Named turns come first, each shown by rows before and after it. Which turns, in which order, take the first row of each pair that follows to the second? Write the first one first, as in the answered first pair.
C (before => after):
+1.95 -1.00 -1.37 -1.86 -2.45 -1.80 +1.66 -2.59 +4.65 -1.57 -0.24 +2.78 -3.71 -3.35 -1.00 -0.91 -0.68 -0.48 +0.73 -2.31 +1.57 => +0.94 +1.07 -0.59 +0.59 -0.68 -0.97 -1.68 +2.43 +0.94 +0.81 -2.22 +2.99 +0.79 -0.61 +4.47 +1.54 -3.64 -3.25 +0.19 +0.99 -2.17
+0.99 -4.23 -0.08 +1.23 +0.02 -0.90 +0.21 +0.39 -0.75 -0.28 -1.16 -0.83 -2.89 -2.16 -0.55 +3.50 -1.74 +1.12 +0.00 -1.96 +0.77 => -0.64 -2.97 +0.14 +1.44 +2.40 -1.42 -0.71 +1.98 -2.75 +0.26 -0.89 -1.06 +0.67 -0.14 +1.65 +3.76 -0.66 +1.17 +0.48 -0.42 -0.87
+0.27 +0.84 -0.89 +0.89 +0.81 +0.39 +1.38 +0.07 +0.18 +0.07 +1.57 -0.27 +0.92 +0.20 -0.40 +0.05 +1.94 +0.00 -0.31 -1.04 +1.50 => +1.75 -0.41 -0.85 +0.56 +0.01 +1.15 -0.07 +0.21 +0.50 +0.18 +1.43 +0.13 -0.81 -0.78 -0.89 +0.64 -0.06 -0.38 -0.83 -1.07 +1.02
Y (before => after):
-2.30 -0.77 +0.43 +0.56 +0.61 -0.63 -1.97 -0.04 -1.78 -0.01 -1.61 -3.00 +1.15 +4.04 +0.73 +0.09 -1.29 +0.81 +1.06 +3.10 -0.73 => -2.22 +0.82 +0.38 +0.17 +0.63 -0.31 +1.34 -1.11 -0.70 -0.97 +1.40 -2.55 +2.83 +1.89 -1.32 -1.65 +2.13 +2.56 +1.49 +0.54 +0.56
+0.98 +1.39 +1.31 +0.17 +1.24 +0.22 +1.98 +0.26 +0.16 -0.22 +1.28 -0.15 +1.34 -0.49 -0.63 -0.52 +2.48 +0.99 -0.72 -0.73 -0.15 => +1.66 +0.34 +0.76 +1.00 +0.52 +1.32 -0.16 +1.82 -0.52 +1.05 -0.03 +1.36 +0.77 -0.23 +1.59 +1.62 -0.43 -1.55 -1.80 +0.74 -1.21
-1.77 -0.38 +0.08 +1.28 +0.73 -0.64 -2.23 +1.63 -1.40 +1.14 -1.96 -0.46 +1.25 +0.56 +2.53 +0.66 -2.59 -0.55 +0.18 +1.23 -0.48 => -3.50 -0.60 +0.10 -0.18 +0.38 -1.88 -0.20 -0.17 -1.16 +0.14 -0.94 -2.02 +0.99 +0.95 +0.98 -0.81 +0.43 +1.53 -0.37 +0.02 +0.90
U (before => after):
-2.28 -0.62 -0.64 +0.75 -1.15 -2.98 -1.03 -0.01 -1.65 -1.23 -0.96 -3.16 -1.75 +1.08 +0.46 +0.20 +0.83 +1.52 +1.33 +1.91 +1.10 => +0.07 +1.02 +0.43 +2.32 +0.13 -0.90 -1.93 +3.44 -2.26 +1.49 +0.21 -1.06 +0.92 +0.56 +2.71 +1.56 +0.58 -1.67 +0.10 +1.58 -0.84
-0.16 -1.15 -0.35 -1.37 -0.01 -0.25 +2.14 -2.25 +2.47 -0.92 +1.22 -0.69 -0.97 -1.05 -2.72 -1.64 +2.16 +2.60 +0.71 -2.35 +1.38 => -3.60 -1.92 -0.28 -0.24 -0.30 -1.93 -0.86 -1.62 -0.26 -0.09 -1.41 -2.72 -0.24 +2.61 -0.12 -0.97 +0.45 +3.41 +1.68 +0.59 +0.36
+1.28 -2.98 +0.82 +0.30 -2.60 +2.62 +0.71 +0.06 +0.55 -0.19 -0.25 +1.56 -0.91 -1.66 +0.11 +1.07 -1.06 -2.93 +1.20 -2.14 +1.92 => -0.50 -4.10 -0.37 -0.60 -2.26 +1.46 -0.31 -1.33 +0.27 -1.23 -0.93 +0.54 -1.96 -0.71 -0.38 +0.83 -1.29 -0.94 +1.81 -1.13 +1.91
-2.78 -1.40 -1.83 +0.29 -0.30 -0.59 +0.70 -0.57 +0.30 +1.91 -0.77 +2.46 -1.20 -1.81 -1.61 +1.15 -2.28 -1.23 -1.94 +0.74 -1.39 => -3.09 -1.88 -1.48 +0.15 +0.29 -0.75 +1.17 -0.85 +0.32 +0.76 -0.24 +2.73 -0.98 -2.02 -1.09 +0.88 -3.07 -0.92 -2.27 +0.65 -0.81

Between the rows of a pair lie 2 to 3 turns.
+1.36 +2.37 +1.56 +1.55 +1.84 +0.02 +0.46 +2.23 -0.23 +0.74 +2.04 +2.58 +2.40 -1.45 +0.97 -1.06 -0.19 -4.59 -0.74 -1.24 +0.13 => +2.18 -1.52 +0.71 +0.59 +0.37 -0.22 -2.46 +0.14 +0.00 +1.47 -1.04 +2.84 -1.86 -0.17 +0.49 +0.56 -3.78 -4.83 -0.79 +0.51 +0.24 : C C Y
+5.16 -2.79 -1.27 -0.91 -2.33 +1.46 +0.38 -3.23 +3.90 -0.21 -0.22 +2.17 -3.69 -2.68 -1.48 -0.56 -3.11 -3.19 +0.50 -0.03 +1.42 => -0.46 -0.87 +0.91 +0.97 +1.41 +0.30 -2.88 +1.30 -1.96 +2.12 -2.78 +0.01 +2.39 +2.08 +5.05 +0.91 -3.31 -3.53 +1.18 +4.33 -1.66 : Y C
+0.76 +3.08 +0.55 -0.66 +1.06 +2.81 +3.27 +1.76 -0.95 +0.82 +4.07 +2.12 +3.36 -2.11 +0.71 +1.12 +3.53 -4.21 -1.68 -3.07 -0.01 => -6.57 -2.13 -0.53 -3.16 -0.87 -1.42 -0.41 -1.29 -2.28 -2.90 -1.28 -3.23 -0.33 +1.91 +0.18 -0.68 +2.67 +2.58 +1.54 +1.69 +2.62 : U U
+3.58 -0.42 -1.14 -0.41 -0.75 +1.51 +1.71 -2.48 +1.36 +0.21 +2.76 -0.22 -1.09 -1.36 -4.84 -0.34 +1.61 +0.79 -1.54 -2.42 +0.93 => +3.66 +1.30 +1.11 +2.24 +1.33 +3.27 -0.20 +1.93 -1.78 +2.86 +1.02 +1.58 +2.49 +0.62 -0.43 +1.44 +0.10 -2.76 -2.07 -0.73 -2.18 : U U U
-3.04 -1.72 +0.19 -2.24 -0.76 -1.92 -1.22 -3.14 -0.71 -0.52 -0.26 -2.07 -1.07 +1.60 -1.14 -1.78 +1.07 +4.21 +1.59 +0.49 +2.15 => +2.54 +2.63 +2.02 +1.43 +1.37 +1.26 -0.03 +1.81 -1.34 +3.39 +2.86 +2.29 +2.52 -0.99 +1.36 -0.03 +0.47 -2.50 -0.79 -1.06 -0.76 : U U
-2.60 +1.18 +0.68 -2.37 -0.43 -1.20 +2.16 -2.36 +1.41 -1.49 +1.77 -1.29 +1.18 -0.17 -0.85 -4.03 +4.86 +3.54 +1.40 -0.21 +2.04 => -2.51 -0.03 +1.52 +0.78 +0.47 -2.14 -3.93 +1.25 -2.79 +1.34 -2.52 -1.18 +1.14 +3.52 +4.15 -0.28 -1.43 +0.40 +0.09 +3.41 -1.69 : C U C
+0.82 +0.47 -1.01 +1.67 -2.36 +0.49 -2.22 +0.86 +1.43 +1.58 -3.79 +2.37 -4.96 -0.62 +0.26 +0.40 -2.07 -1.94 +0.19 -0.18 +0.15 => -3.55 -0.11 -0.43 -0.20 -1.94 -1.72 -1.13 +0.04 +0.21 -0.35 -4.13 -1.19 -2.73 +1.73 -0.45 -1.68 +1.36 +2.51 +1.31 +0.15 +1.72 : Y Y U
+0.05 -2.66 -1.13 -0.63 -1.94 +0.55 -0.94 -3.08 +1.47 -2.30 -0.78 +1.07 -3.58 -0.34 -0.83 -0.55 -1.45 +0.96 +1.16 -1.35 +1.57 => +2.83 +0.48 +0.39 +1.86 -0.18 +2.27 -0.50 +0.92 -0.03 +0.49 +0.00 +3.03 +0.23 -1.00 +1.62 +1.20 -2.23 -3.10 -0.09 -1.41 -1.16 : C U
